Each path below is one point turned by a fixed rotation once a step. After each direction that follows a path, write how fast that rotation turns it, in degrees per step (0 if it stays still).
Each turn is a multiple of 5 degrees from 10 to 175, or 0.
Each row of a path follows its step; steps can be skipped.

step 0: [-1.43,-0.28,-1.55,-0.26,-0.19,-0.92,+0.41,+1.59,-3.66,-2.11,-2.74,+0.24,-2.27,-0.74,-1.26,+0.11,+0.09,-4.97,+1.86,+1.72,+3.39,-0.45,-0.87,+0.73,-0.90,-1.07,+1.99,-0.65,+0.11,-0.48,-0.26,+2.87,-0.57,+1.08,-1.76]
step 1: [-0.91,-0.16,+1.64,-1.38,+2.53,+0.24,+0.37,+0.37,+0.21,+2.32,-2.24,-0.77,+6.47,-1.10,-2.03,+1.35,+0.87,-1.18,+1.34,+1.29,+1.54,-0.20,+1.73,+0.37,-0.57,+0.78,-1.02,+0.91,-1.74,+1.57,+0.56,+0.79,+0.23,-2.09,-2.57]
step 2: [-2.75,+3.17,-1.02,+0.02,+0.39,-3.16,-3.17,-0.79,+0.51,-2.09,-0.56,-1.72,+0.60,+0.64,+1.28,+2.62,+0.95,-1.13,+3.68,+2.40,-1.10,+0.88,-0.60,-0.14,-1.19,-2.59,-2.95,-1.25,+0.04,-1.44,-0.50,-1.15,-1.18,+0.22,+0.17]
step 3: [+0.49,-2.23,-2.42,-0.23,-1.33,-1.60,-0.87,-1.86,-1.84,+2.66,-1.56,-1.89,+2.51,-0.27,-0.15,+1.25,-0.26,-3.95,+0.41,+0.74,-2.12,+1.81,-0.64,+1.31,+0.33,+2.16,+2.06,-0.67,+3.46,-1.70,+2.21,+1.94,+0.17,-0.52,+0.07]
step 4: [+1.97,+0.00,+0.50,-1.38,-1.23,-0.89,+2.98,-0.01,+1.65,+0.11,+1.08,+0.38,+0.78,-2.19,+0.82,+3.50,+3.07,-0.46,+2.23,+0.66,+3.06,+3.06,+2.64,+1.60,+0.04,-0.45,-1.37,+0.09,-1.33,-3.41,-0.40,+1.08,-0.11,-1.58,+0.51]
step 5: [+2.24,+0.21,+2.86,+2.67,+1.65,-4.43,-3.96,-0.24,-0.86,+1.09,+0.45,-0.22,+0.68,+1.29,-0.46,-0.05,+0.22,-2.10,-1.99,+0.06,-1.18,+1.33,+3.34,+0.58,-1.99,-0.05,-1.21,-0.80,+0.65,-2.02,-2.33,-0.71,+0.29,+0.38,-0.24]
step 6: [+1.26,+1.39,-0.09,+2.51,+0.74,+1.97,+0.69,+0.01,+0.00,+0.98,-2.83,-1.80,-0.42,+1.17,+2.13,+1.67,+2.65,-1.24,-0.59,-2.15,-0.45,+1.57,-0.39,+3.54,-1.25,-2.00,+1.38,+0.53,-0.16,-2.37,+4.50,-0.06,+0.19,+2.32,+1.05]
step 7: [+0.40,-5.28,+2.42,+2.85,-0.65,+0.03,-0.43,+0.43,+0.06,+1.78,+0.17,-1.56,-2.23,-0.93,+1.83,+2.64,+0.58,-2.11,+0.48,-0.70,+2.85,+1.32,+0.21,-2.59,-0.35,+0.78,-1.34,-1.05,-2.21,+0.26,+0.05,+1.35,-1.95,+0.45,-1.64]
step 8: [-0.32,-1.42,+0.98,-1.44,+4.11,-1.81,-0.54,+1.27,+0.51,-0.96,-1.33,+1.07,-1.21,-1.40,-1.41,-3.02,+1.05,-1.34,+0.40,-0.76,-0.92,-0.15,+1.15,+0.27,-2.21,-2.42,-0.85,+0.54,-2.15,-3.47,+2.25,+1.58,+1.60,+1.30,-3.59]
step 9: [-1.86,+0.19,+1.28,-0.07,+1.72,+1.87,-2.11,+2.18,+2.38,-0.33,-2.50,-2.54,+1.34,-2.22,-0.02,+1.93,+3.23,-4.26,-1.82,-0.77,-0.36,-0.73,-0.77,-1.71,-0.55,-1.60,+1.48,-1.01,+0.35,+1.25,+0.31,-2.69,-0.29,-1.30,+0.90]
[-0.19,+0.03,-1.08,+0.23,-0.05,+0.35,-0.42,+0.13,+0.38,+0.61,+0.12,+0.86,-0.32,+0.04,+0.16,-0.98,+0.47,-1.15,+0.34,-0.44,-0.25,-0.79,+0.24,+0.88,-0.39,-0.83,-0.41,-0.61,+1.82,+0.20,-0.21,-0.68,-0.01,+0.73,-0.16] | 120
[-0.29,+0.60,+1.01,+0.23,+0.31,+0.41,-0.62,-0.24,-0.76,+0.04,-0.45,+0.08,-0.81,-1.40,+0.36,+0.17,+0.14,+0.27,+0.72,+0.02,-0.16,-0.53,-0.56,-0.03,+0.51,-0.25,+0.11,+0.30,+0.60,+0.55,+0.47,-0.05,+0.25,-1.01,-1.92] | 45
[-0.12,+1.05,+0.16,+0.19,-1.53,-0.68,-0.01,-0.18,+0.04,+0.73,+0.35,+0.94,+0.46,+0.36,+0.40,+0.55,+0.06,+0.05,+0.51,+0.74,-0.72,+0.55,+1.12,+0.16,+0.76,+0.30,+0.69,-1.27,-0.26,+0.00,+0.51,-0.07,+0.73,+0.15,-0.42] | 35
[+0.01,+0.01,+0.56,-0.16,-0.97,+0.20,+0.08,-0.51,+0.24,-1.34,+0.63,-0.43,-0.01,-0.65,+1.11,+0.90,-0.04,-0.05,-0.23,+0.41,+0.82,-0.12,+0.33,-0.93,-0.63,-0.75,-0.20,-0.82,+0.36,+0.35,-0.85,-0.80,-0.98,+0.67,-0.20] | 145
[+0.87,+0.48,-0.48,-0.62,+0.75,+0.23,-0.12,-0.27,-0.42,+0.31,-0.59,-0.15,-0.02,+0.68,-0.05,+0.81,+0.06,-0.07,+0.66,-0.63,+0.18,-0.93,-0.13,-1.19,+0.14,+0.64,-1.08,-0.77,-0.50,+0.51,+0.55,+0.24,+0.35,+1.54,-0.54] | 60
[+0.06,-0.49,-0.29,+0.08,+0.45,+0.12,-0.51,+0.42,+0.28,+1.04,-0.42,-0.32,-0.75,+0.41,-0.15,+0.94,+0.18,-0.11,-0.66,+0.35,-0.85,-0.45,+0.65,-0.35,-0.37,+0.91,+0.76,-0.74,+0.20,+0.88,-1.33,+0.40,-1.08,-0.95,-0.21] | 170
[+0.56,-0.77,+0.36,-0.85,+0.29,-0.87,+0.73,-0.16,+0.07,-1.17,-0.13,+0.59,-0.40,-0.76,-0.59,-0.53,+0.71,-0.49,+0.41,-0.74,+0.42,-0.54,+1.10,-0.41,+0.90,+0.09,+0.68,-0.75,+0.41,-0.03,-0.19,+0.99,+0.35,-0.47,+0.39] | 90

step 0: [+0.52,+1.45,+0.19,-0.11,-1.34,-2.18,+1.07,-3.34,-0.50,+0.07,-0.38,+3.95,-0.84,-0.52,+1.02,+0.22,+2.33,-1.93,-0.81,+1.10,-0.36,+1.03,+1.35,+3.75,-0.69,+0.09,-2.55,-0.80,+1.69,+0.79,+3.10,+1.05,-0.83,+1.96,+1.69]
step 1: [+3.58,-2.74,+1.83,+0.28,-0.25,-0.11,-2.30,-0.25,+1.03,+1.46,+2.70,+0.72,+2.45,-1.50,-0.37,-1.54,-0.12,+0.59,+1.67,-0.37,+0.15,+2.02,-0.72,+1.76,-0.76,-2.96,+0.11,+2.46,+2.29,-1.41,+2.12,+1.84,+1.56,+1.34,+1.00]
step 2: [+0.08,+1.20,+1.49,-0.26,-1.10,+1.32,-2.06,-2.41,+2.08,+3.73,+1.30,+2.54,-0.66,-0.29,+2.23,+0.23,-0.89,+3.75,-0.47,+2.33,+0.99,+0.10,+3.41,-1.16,-2.09,-0.70,+0.18,-0.57,-1.65,-0.21,+1.52,-0.65,+1.20,-1.42,+0.59]
step 3: [+1.45,-0.57,-1.59,+0.10,-2.97,+3.17,-1.44,+1.20,-0.56,+2.58,+0.03,+1.49,+2.06,+0.01,-4.28,+0.49,-0.14,+0.38,+1.28,+1.60,-1.09,+2.32,+1.03,-2.79,+2.28,+2.11,-0.14,+1.24,-0.26,+0.95,+0.60,-0.54,+1.69,-0.10,-1.76]
step 4: [+0.94,+2.26,+2.81,-3.07,-1.41,-0.08,-0.73,+0.98,-0.70,-2.70,-1.29,-0.61,-0.17,-0.33,-3.12,+1.52,-0.53,+1.37,+1.53,+4.35,+2.13,-0.24,+0.59,+1.16,-1.18,+0.68,+0.03,-1.85,-1.14,-0.32,-0.46,-1.81,+0.18,-2.04,-2.06]
step 5: [-0.65,-0.94,+0.16,+0.09,-3.54,+0.59,+2.58,+1.71,-0.75,-2.01,+1.76,-0.77,+0.85,+0.00,-0.99,+0.53,+1.90,+0.42,+2.43,-0.34,-4.75,-1.37,-0.02,+1.65,-1.41,+2.80,+0.66,+0.60,+0.70,-0.01,+1.28,-2.73,-1.23,-2.07,+0.80]
step 6: [+2.02,+1.33,+2.80,-0.75,+1.47,+0.83,+1.18,-0.36,-0.18,+1.16,+2.48,-1.60,+0.49,+0.93,-0.37,+1.52,+0.45,-1.26,+2.71,-0.44,+1.35,-0.01,-1.39,+1.11,-2.99,+1.73,-1.03,-0.51,-0.48,+2.49,-1.96,+0.89,-4.71,+0.10,+2.25]
step 7: [+0.31,+0.65,-1.99,+1.58,+1.64,+1.06,+1.31,+1.05,+0.62,+1.97,+0.27,-0.68,-1.25,-3.76,+1.80,-2.39,-2.65,+0.07,+1.79,+0.94,-2.64,+0.47,+2.05,+4.30,-0.05,+1.72,+1.65,+0.04,+0.57,+1.06,-1.01,+1.27,-1.74,+0.82,+0.61]
step 8: [+0.13,-0.22,+0.21,+2.42,+1.03,-1.83,-0.76,+0.85,+1.13,+1.82,+2.45,-0.49,+2.33,-0.43,-2.76,+0.12,-3.79,+0.83,-2.12,-2.76,+2.02,-0.47,+2.82,+1.11,+0.71,+0.77,-1.95,-2.60,-0.13,-0.21,+0.92,+1.11,-2.71,+0.86,-0.96]
step 9: [-0.90,+2.07,-0.58,+3.09,-1.74,+0.39,-1.12,+2.41,+2.29,-1.38,+1.64,+2.04,+0.05,-0.71,+0.86,-4.15,+1.30,+2.61,-1.15,+1.77,+1.83,-1.29,-0.65,+1.24,+2.23,+0.82,-1.95,-0.61,-0.01,+1.56,-1.16,-0.02,+0.84,+2.11,-1.22]
[-0.58,+0.58,+0.23,-0.95,-0.04,+0.85,-1.34,+0.14,-0.13,+0.05,+0.15,+1.49,-0.09,-0.03,-0.61,+1.06,+0.04,-0.10,+0.99,-0.01,-0.45,-0.11,+0.01,-0.69,-0.49,-0.34,+0.57,-0.23,+0.70,-0.88,+0.10,-0.26,+1.01,+0.10,+0.59] | 35
[+0.15,+0.52,+0.06,-0.49,+0.61,-1.31,-0.28,-1.44,-1.00,+0.33,+0.14,+0.69,+0.25,+0.24,+0.17,-0.17,+0.25,+0.46,+0.22,+0.09,-0.15,-0.42,+0.07,-0.39,-0.71,+0.41,-0.74,-1.35,-0.35,-0.28,-0.57,+0.79,-0.38,-0.84,-0.91] | 175
[-0.57,-0.98,+0.13,+0.96,-0.08,-0.23,-0.58,+0.07,-0.57,-0.26,-1.09,+1.08,+0.77,-0.34,-0.43,+0.48,-0.53,+0.34,-0.15,+0.25,+0.91,-1.17,+0.30,+0.14,+0.25,+0.54,-0.11,+0.72,-0.01,+1.03,-0.96,-0.65,+0.41,-0.55,-0.19] | 65
[-0.80,+0.46,-0.85,-0.86,+0.64,+0.44,+0.65,+0.67,-0.15,+0.58,+0.09,-1.17,+0.04,-0.74,-0.91,+1.00,+0.00,+0.95,+0.43,-0.06,-0.13,-0.69,-0.97,+0.50,-0.51,+1.06,+0.03,+0.23,-0.20,-0.01,-0.28,-0.17,-0.71,-0.58,+0.12] | 35
[-0.49,-1.29,+0.44,+0.23,+0.18,-0.92,+0.76,-0.98,-0.06,-0.39,+0.44,+0.13,-1.09,-0.49,-0.35,+0.45,+0.43,-1.18,+1.11,+0.64,-0.22,-0.37,-0.08,+0.22,-0.66,-0.15,+0.11,+0.69,+0.33,-0.02,-0.17,+0.41,-0.76,+0.38,+0.99] | 60
